[[105, 145],
[121, 58],
[107, 127]]
:
[145, 121]

[[94, 83, 75],
[97, 87, 54]]
:
[75, 87]

[[43, 69, 124],
[113, 155, 143],
[150, 150, 102]]
:
[124, 155, 150]

[[64, 44],
[99, 120],
[119, 108],
[66, 65],
[131, 109]]
:
[44, 99]

[[108, 119, 97, 95, 96],
[79, 118, 100, 104, 154]]
:
[96, 104]

[[44, 83, 87, 133],
[44, 127, 90, 156]]
:
[133, 90]
---
[[129, 117, 87, 89, 84, 87, 83, 122, 95, 104],
[84, 89, 116, 123, 152, 126, 133, 51, 130, 90],
[109, 83, 140, 103, 131, 151, 117, 85, 103, 79],
[115, 120, 77, 92, 84, 75, 93, 121, 91, 106],
[106, 106, 90, 91, 77, 85, 85, 120, 90, 105],
[109, 100, 91, 83, 53, 78, 51, 120, 99, 120]]
:
[[109, 106, 115, 109, 84, 129],
[100, 106, 120, 83, 89, 117],
[91, 90, 77, 140, 116, 87],
[83, 91, 92, 103, 123, 89],
[53, 77, 84, 131, 152, 84],
[78, 85, 75, 151, 126, 87],
[51, 85, 93, 117, 133, 83],
[120, 120, 121, 85, 51, 122],
[99, 90, 91, 103, 130, 95],
[120, 105, 106, 79, 90, 104]]

[[87, 105, 77, 134, 80, 63, 91],
[90, 60, 93, 109, 146, 61, 156],
[117, 103, 87, 130, 140, 104, 100],
[103, 124, 84, 127, 101, 104, 89]]
:
[[103, 117, 90, 87],
[124, 103, 60, 105],
[84, 87, 93, 77],
[127, 130, 109, 134],
[101, 140, 146, 80],
[104, 104, 61, 63],
[89, 100, 156, 91]]

[[97, 92, 101, 102],
[101, 104, 105, 146],
[98, 97, 101, 106],
[104, 98, 98, 72],
[106, 100, 103, 121],
[109, 98, 99, 88],
[102, 95, 96, 54],
[103, 100, 97, 64],
[102, 101, 104, 130],
[97, 103, 99, 84]]
:
[[97, 102, 103, 102, 109, 106, 104, 98, 101, 97],
[103, 101, 100, 95, 98, 100, 98, 97, 104, 92],
[99, 104, 97, 96, 99, 103, 98, 101, 105, 101],
[84, 130, 64, 54, 88, 121, 72, 106, 146, 102]]

[[100, 108, 115, 110, 118, 105, 105, 103, 113, 100],
[105, 105, 143, 100, 113, 103, 103, 103, 100, 105],
[103, 118, 100, 133, 113, 108, 105, 103, 135, 100],
[103, 105, 103, 113, 113, 100, 105, 100, 103, 113],
[100, 105, 105, 105, 110, 108, 105, 103, 110, 100]]
:
[[100, 103, 103, 105, 100],
[105, 105, 118, 105, 108],
[105, 103, 100, 143, 115],
[105, 113, 133, 100, 110],
[110, 113, 113, 113, 118],
[108, 100, 108, 103, 105],
[105, 105, 105, 103, 105],
[103, 100, 103, 103, 103],
[110, 103, 135, 100, 113],
[100, 113, 100, 105, 100]]

[[94, 110, 105, 100, 130, 158],
[71, 102, 109, 122, 67, 85],
[70, 96, 142, 116, 80, 91],
[75, 98, 122, 127, 120, 113],
[83, 132, 101, 88, 67, 125],
[63, 107, 114, 130, 91, 107],
[81, 114, 107, 95, 55, 89],
[90, 72, 99, 134, 125, 77],
[66, 104, 111, 122, 65, 90],
[82, 83, 107, 125, 84, 58],
[131, 81, 68, 117, 131, 86],
[95, 79, 81, 127, 107, 61]]
:
[[95, 131, 82, 66, 90, 81, 63, 83, 75, 70, 71, 94],
[79, 81, 83, 104, 72, 114, 107, 132, 98, 96, 102, 110],
[81, 68, 107, 111, 99, 107, 114, 101, 122, 142, 109, 105],
[127, 117, 125, 122, 134, 95, 130, 88, 127, 116, 122, 100],
[107, 131, 84, 65, 125, 55, 91, 67, 120, 80, 67, 130],
[61, 86, 58, 90, 77, 89, 107, 125, 113, 91, 85, 158]]

[[118, 96, 92, 116, 74, 112, 111, 78, 99, 125, 82],
[88, 107, 123, 73, 118, 98, 87, 119, 84, 97, 95],
[102, 102, 90, 104, 107, 92, 103, 107, 108, 86, 110],
[90, 114, 124, 70, 132, 90, 85, 131, 84, 79, 99],
[104, 111, 84, 108, 110, 102, 108, 120, 108, 81, 106],
[103, 83, 112, 96, 78, 95, 96, 67, 92, 132, 91],
[116, 77, 63, 143, 61, 96, 120, 53, 129, 116, 114],
[82, 118, 110, 82, 150, 85, 86, 145, 102, 42, 122]]
:
[[82, 116, 103, 104, 90, 102, 88, 118],
[118, 77, 83, 111, 114, 102, 107, 96],
[110, 63, 112, 84, 124, 90, 123, 92],
[82, 143, 96, 108, 70, 104, 73, 116],
[150, 61, 78, 110, 132, 107, 118, 74],
[85, 96, 95, 102, 90, 92, 98, 112],
[86, 120, 96, 108, 85, 103, 87, 111],
[145, 53, 67, 120, 131, 107, 119, 78],
[102, 129, 92, 108, 84, 108, 84, 99],
[42, 116, 132, 81, 79, 86, 97, 125],
[122, 114, 91, 106, 99, 110, 95, 82]]

[[101, 82, 64, 67, 100, 74, 94, 56, 83, 121, 123, 127, 66, 129, 116, 105],
[101, 111, 57, 66, 100, 72, 102, 121, 84, 77, 74, 114, 68, 63, 115, 96]]
:
[[101, 101],
[111, 82],
[57, 64],
[66, 67],
[100, 100],
[72, 74],
[102, 94],
[121, 56],
[84, 83],
[77, 121],
[74, 123],
[114, 127],
[68, 66],
[63, 129],
[115, 116],
[96, 105]]

[[87, 154, 85, 92],
[81, 147, 76, 83],
[83, 153, 78, 94],
[79, 151, 76, 98],
[89, 137, 85, 80],
[91, 140, 80, 78],
[89, 144, 75, 79],
[82, 152, 73, 82]]
:
[[82, 89, 91, 89, 79, 83, 81, 87],
[152, 144, 140, 137, 151, 153, 147, 154],
[73, 75, 80, 85, 76, 78, 76, 85],
[82, 79, 78, 80, 98, 94, 83, 92]]
